One vector is turned by the same rotation once a tick. Each row is the vector after some number of ticks, and that number follows the row.
The counts run from 0 to 208.
[ -2  -8 -13  12   8  -6   6  19  11 -39   2  28 -14  -1  -5 -12   2   0
  -3 -18 -20  -4 -21  10  -8  19 -11   0  20 -19  16   3   2 -11   1   0
   3   8   8  -6 -10  27  -5   1 -20  15   7   4   8  -9  13 -12  13  -5
   6 -14] : 73
[ -6 -14  -2  12  11 -19  27  18 -15 -34 -17   2 -16 -16  -1   1   5  -7
  11  -3  -2   6  -6  -3 -11  12 -14  -8 -11 -26  10   7   4 -16  19  -6
  15  15  10 -12  -2  34  -1  -4  -9   7  12   3   4 -11  -2  -7  -3 -16
  16  -1] : 71
[-11 -17 -17  -5  -2 -20  30 -13 -18  -2 -17  10   2 -18  10  10   8 -12
  14  -7  14  15  -6  -8 -16 -16 -16 -13 -23 -31  15  -3  10 -12   0   3
   5  12   7  -2 -12  13   7   4 -19   7   9   3   4   9   7   2  11 -20
  19  -5] : 88
[  5   2 -13  -6  18  20 -11  -8   7  -1   7 -20  16  10 -15   1   7   8
   7 -14 -14 -13   6   2  12  26  13  13  -5   8  21  -2  10  23 -15   5
 -11  -8 -29   2 -16  -5   1  -3 -32   7  15   0  20   4  17  -9  12  -5
   8  20] : 120
[-13  -6 -35   2   5  12  -4 -23   9   8   5   1  10  15  -1   2   5  -5
  10 -26   1  -1 -19   7   2   3  -3  -7   2  -8  17   1  15   2 -19  -2
 -15 -10 -20   5 -19  -6   2  -3 -34   6   7   6   6  21  18   2  28  -6
  13   6] : 103
[  7   3  34  -7  12  17 -13   9  -2  16  11   5  -7  -2  14 -15  -2   8
  -6 -20 -16  -9 -33  12 -23  -1  13 -25  -4  14   2  -2  -4 -13 -14  -4
  -5 -31  12  -9   9   8  -6  -3  -5   5   9  12  11  -4 -15   2   1 -29
  10   8] : 26
[  2  -9 -13  -4   7  -9   4 -14  -2 -25   8  11   6  -3  16   4   1  -3
   0 -25  -2   0 -10   6 -19   6  -4   3   3 -31  13   7   0  -9 -13  16
   4  -1  13  -1 -22  20  -4   7 -23  19  25  -6  22  10  11  -1  21 -10
  14 -13] : 90
[-25 -11  33  10  14   9  -8  11  11  17  -8   9  -6  -5   9  18  12   0
  23  12   6  10  11  -1   0 -12   5   0 -14  -7  29  -6   0  -2   6   6
   7   4 -27  -2   1   6   5 -12  -1  -3  -9 -14  -8   2   3  11   8 -28
 -22   3] : 156
[  8  -3  -8   2   5  11 -10 -10 -10  -5  -3  -6 -11   2 -16  12  15   5
   5 -12 -26  -2  -2   3   6 -16   2 -10   5  -6  29   9  -7   1   1  -8
  -4 -14 -24 -16  14  36  30 -15  13   8  -6  -5   7  -6  20 -17  -6 -25
  22  15] : 196
[  0 -12  28 -10  12   5  -8  14   3  13  -6   6  11  -6  14  -6  -5   5
   6   1 -11  13 -19   1 -29   3  -2 -23 -25  14  11  -2  19 -17   3  -1
  -6  -6  14  11   5   5 -10   5 -11   6   4  -1  10  -3 -20   4   1 -35
 -17  -5] : 8
[  7  14  23  -9  10  14 -16   1   3   3  10   8  -9  -7  -6  -8  18   3
 -10  -2 -23 -19 -16  19  13 -16  10  -3  12  -9  20  10 -12   1 -10  -5
 -14 -22 -11 -11  -1   5  32 -19   7  -1  -4   7   0   6  11 -10  -2 -24
   6   7] : 39
[-19  -3  11  -3  17   5  12  14   1  18 -24 -12   4 -13 -10   0  14  -1
  16  21   3  -6  -3 -10   5  17  -6  -9 -34  14  17 -12  13   3   7  -7
  -5  10 -10   0   3 -23   1   4 -24 -17   4  12  10  -4  -8 -11 -10 -22
  -9  13] : 134
[ 10 -11   7  12   2   0   9  10 -19 -11 -15 -17 -13 -11 -16  -9   7   5
   5 -11 -12   6 -10  -6  -9   3  -5 -30  -5   0   6   2   4  -9  12 -12
   1 -12   3 -21  20  30   5  -1   6   8  16  20   5 -11   4 -17 -20 -26
  31  24] : 198
[-20 -21 -36  11   2   3   4 -15   5  -1   4   7  -6  12  -3  12   6  -8
  20 -35   6   5 -12   4  -1  -3  -6  -8   8 -15  20   1   8   0  -5   8
  -8   4 -19   1  -8  18 -10   0 -26   8  12  -3  -2  14  28   4  26  -5
  20  -2] : 92
[ 17   8  17 -13   7   6 -25  -9   6 -12   9  17   2  -4   1 -15   3   3
  -8  -8 -30  -7 -18  16 -19 -11   2 -20   0   0  21  21   3 -12 -13 -11
 -18 -22  -8  -4  -3  15  23 -14   3  10 -13  -8  -2   8  -6  -3   7 -30
  -4   0] : 183
[  5   7   0 -12  17   6   4   5   2   4  -5 -14  21 -10  -6 -20   6   0
  -6   2 -11 -10 -11   0  -2  25  -5  -5 -24  14   5  -4  15  11 -12  -4
 -12  -5   5  11 -14 -31  -2  10 -30  -1  10  22  26   3 -15 -16  -8 -19
  -2   9] : 124
[-16 -13  33  11   9  12  -7   3 -11  22  -3 -14 -13   3   3   8   0   5
  15 -14   0  13 -10  -4 -11 -13  13 -34  -8  14  12 -10   1 -10   1   3
   4 -20 -11 -11  29  17  -4  -6   6   0   7  -1   2  -6   0   5  -4 -31
  18  24] : 24
[  3  -1  34  -2  16  26 -29  12  12   0  12   6  -3   9   9  -3  -9  16
   5 -25 -25   4 -25   7 -24   6  14 -16   0  10  11  -3   9  -8 -11  -1
   0 -21   0  -2   3  15 -22   1 -12  17  11 -13  17  -2  -7   6  11 -29
   1   1] : 15
[ -3  -8  22   0  16  17 -30  12  24  -9  13   6   7  11  -2   5 -10   9
  14 -18 -22   4  -2  -1 -18  12  13   1  -9  10  28  -1  12  -2  -5  11
   0  -5 -11   9  -2  18 -17  -6 -14  11   6 -25  16  -8   3   9  17 -20
 -13  -3] : 4
[ 17   0  42  -7  19  -5 -13  -2 -15  -9   8   4   5  -5  20  -8  -9  -2
   2  -6 -12   5  -2  10 -32  -4  15 -20 -16  -4   8  16   8 -13  -1  -1
   3 -15   0  -7  -7  25   6 -15   9  13   4 -10   3   6 -14   2   5 -37
   5   6] : 176
[ -7  -5  -6  -3  11  11  -6  -3   2  17 -11 -21  17  -5 -17  17  22   3
  21  13  -4  -5  15 -11  18   8   3  14 -18   6  31 -12   3  22   1   3
 -13   3 -29   2  -8 -13  15  -5 -19  -9   0   0  15   0  13  -6  -2 -18
  -1  14] : 127
[  3   7  22  -6   7  21 -25  -1   6  13  14  12  -9   0   6 -12   3   8
  -8 -13 -26 -10 -28  19  -7 -13  10 -13   9   6  14   2  -6  -5 -20  -6
 -13 -28   6  -3   7   3   8 -12   2   1   0   9   5   1   0  -4  10 -24
   2   5] : 27
[ -9 -10  24  -4  14   1  -9  -1  -2  17  -3   6  -3  -1   5   8   1  -5
  14   3  -2  15  -1   3 -16 -18   3 -31 -17   0  18   8   7 -17   6  -8
  -6  -9 -20 -10   7  15  19 -20  13  -2 -17  -5 -18   3  -5   6   4 -31
  -4  11] : 174
[ 12  -3   5 -19  16  -1  13  -8 -14  -2  -8 -22  27 -12   4  -6   7  -1
   0   4  -2  -8   7  -4  -4  17   7   3 -31   1  15  -2  10  15  -8   7
  -9  -4   2   4 -19 -18   6   5 -30   1  25  15  31   5  -6  -8   2 -19
  13  16] : 118
[-22 -15 -19   4   2 -19  31   9   3  -5 -20  18 -11 -14  -3   0   8 -15
  13  -3   3   9 -17   1  -6  -5 -27 -17 -10 -27  15   0  16 -22  10 -13
   0  14   2  -4   1  16   2  -4 -12  -4  -6   9 -11   0   7  -8   3 -19
   2  -7] : 76
[ -8   1  28   0  14   4   7   6 -16  22  -7  -6 -18  -6  -2 -12   6  -2
  -2  -4   1  -1 -20   7  -1 -12   8 -41  -1   7   0   2  -4 -12   0 -13
  -7 -23  -6 -19  17  11  14  -7   3  -4   3  22 -11  -3 -10  -4  -6 -27
  19  25] : 36
[ -3 -16 -27   3   8   6  10 -23 -14   9  -8 -27  10   4  -8  17  12  -6
  23 -16  17   7   9  -6   5   3   3  -7 -10  -2  19  -4  15  13  -6  11
  -7  -5 -26  -3 -13   3   9  -2 -23   1  11   1   8   8  16   4  16  -8
  24  22] : 110
[-25 -13  45   3  21  -3   4  17   5  10 -10  -2 -10  -6  13  16   2  -7
  25  12   4  17   9  -6 -11  -5   7  -6 -22  -6  20  -4   9  -5  16   8
  19  10 -18  -6   4   8  -7  -6  -5  -3   3 -13  -2  -4  -8  16   7 -29
 -11  11] : 157
[-10 -17  26  -4  15  -3   2   8   2   3 -14  -6  10  -8   8  15  -2  -4
  25  15  -2  18   8  -6 -21   0  -1 -17 -39   4  24  -4  18  -6  15  -1
   5   8 -12   8   2   8   1  -3  -6   2  -9 -17  -1  -7  -9   3  -2 -32
 -11   6] : 1
[  9  -1   7  -9   8  12 -25  -9   7   3   9  15   2   2  -4   2   9   7
   8  -7 -26   3  -9  11 -10 -21   0 -15   0  -7  25  18   4  -5  -6 -14
 -16 -21 -23  -6   6  22  30 -18  15   6 -20 -12  -4   2  13  -5   4 -28
  -2   5] : 184
[  1  -7 -20  -5   6  -7   9   6   6 -24  -3  26   2  -8   9  -9  -4  -8
  -7 -25  -8  -2 -34   9 -18  12 -14 -12   6 -29   2   5  10 -16 -12  -3
  -3   3  13   2 -18   9  -9   6 -28  11  16   9  10   6   1  -2  15  -5
   8 -20] : 84
[ -9  -3  24   1   8  14  -8  -7  -6  31   0  -1 -12  -5   3   9  17   0
  14   1  -9   3  -9   4   5 -29   4 -22  -2  -8  25  -1  -2  -6  -6 -10
  -8 -20 -18 -15  10  12  21 -17   7  -5 -13   4  -5   3   9   3   1 -32
   6  14] : 29
[-21 -17   9  14   8  17 -16  10  13  14  -9  -5  -6   9   0  14  -8  11
  34  -6  -6  17 -10  -9 -11   1   4 -24 -16  18  21   1  19 -10   8 -11
  -4  -4 -24   7  15   8 -19   1 -10  -3  -7 -12  -9  -8  -2  10   6 -22
  -9  15] : 6
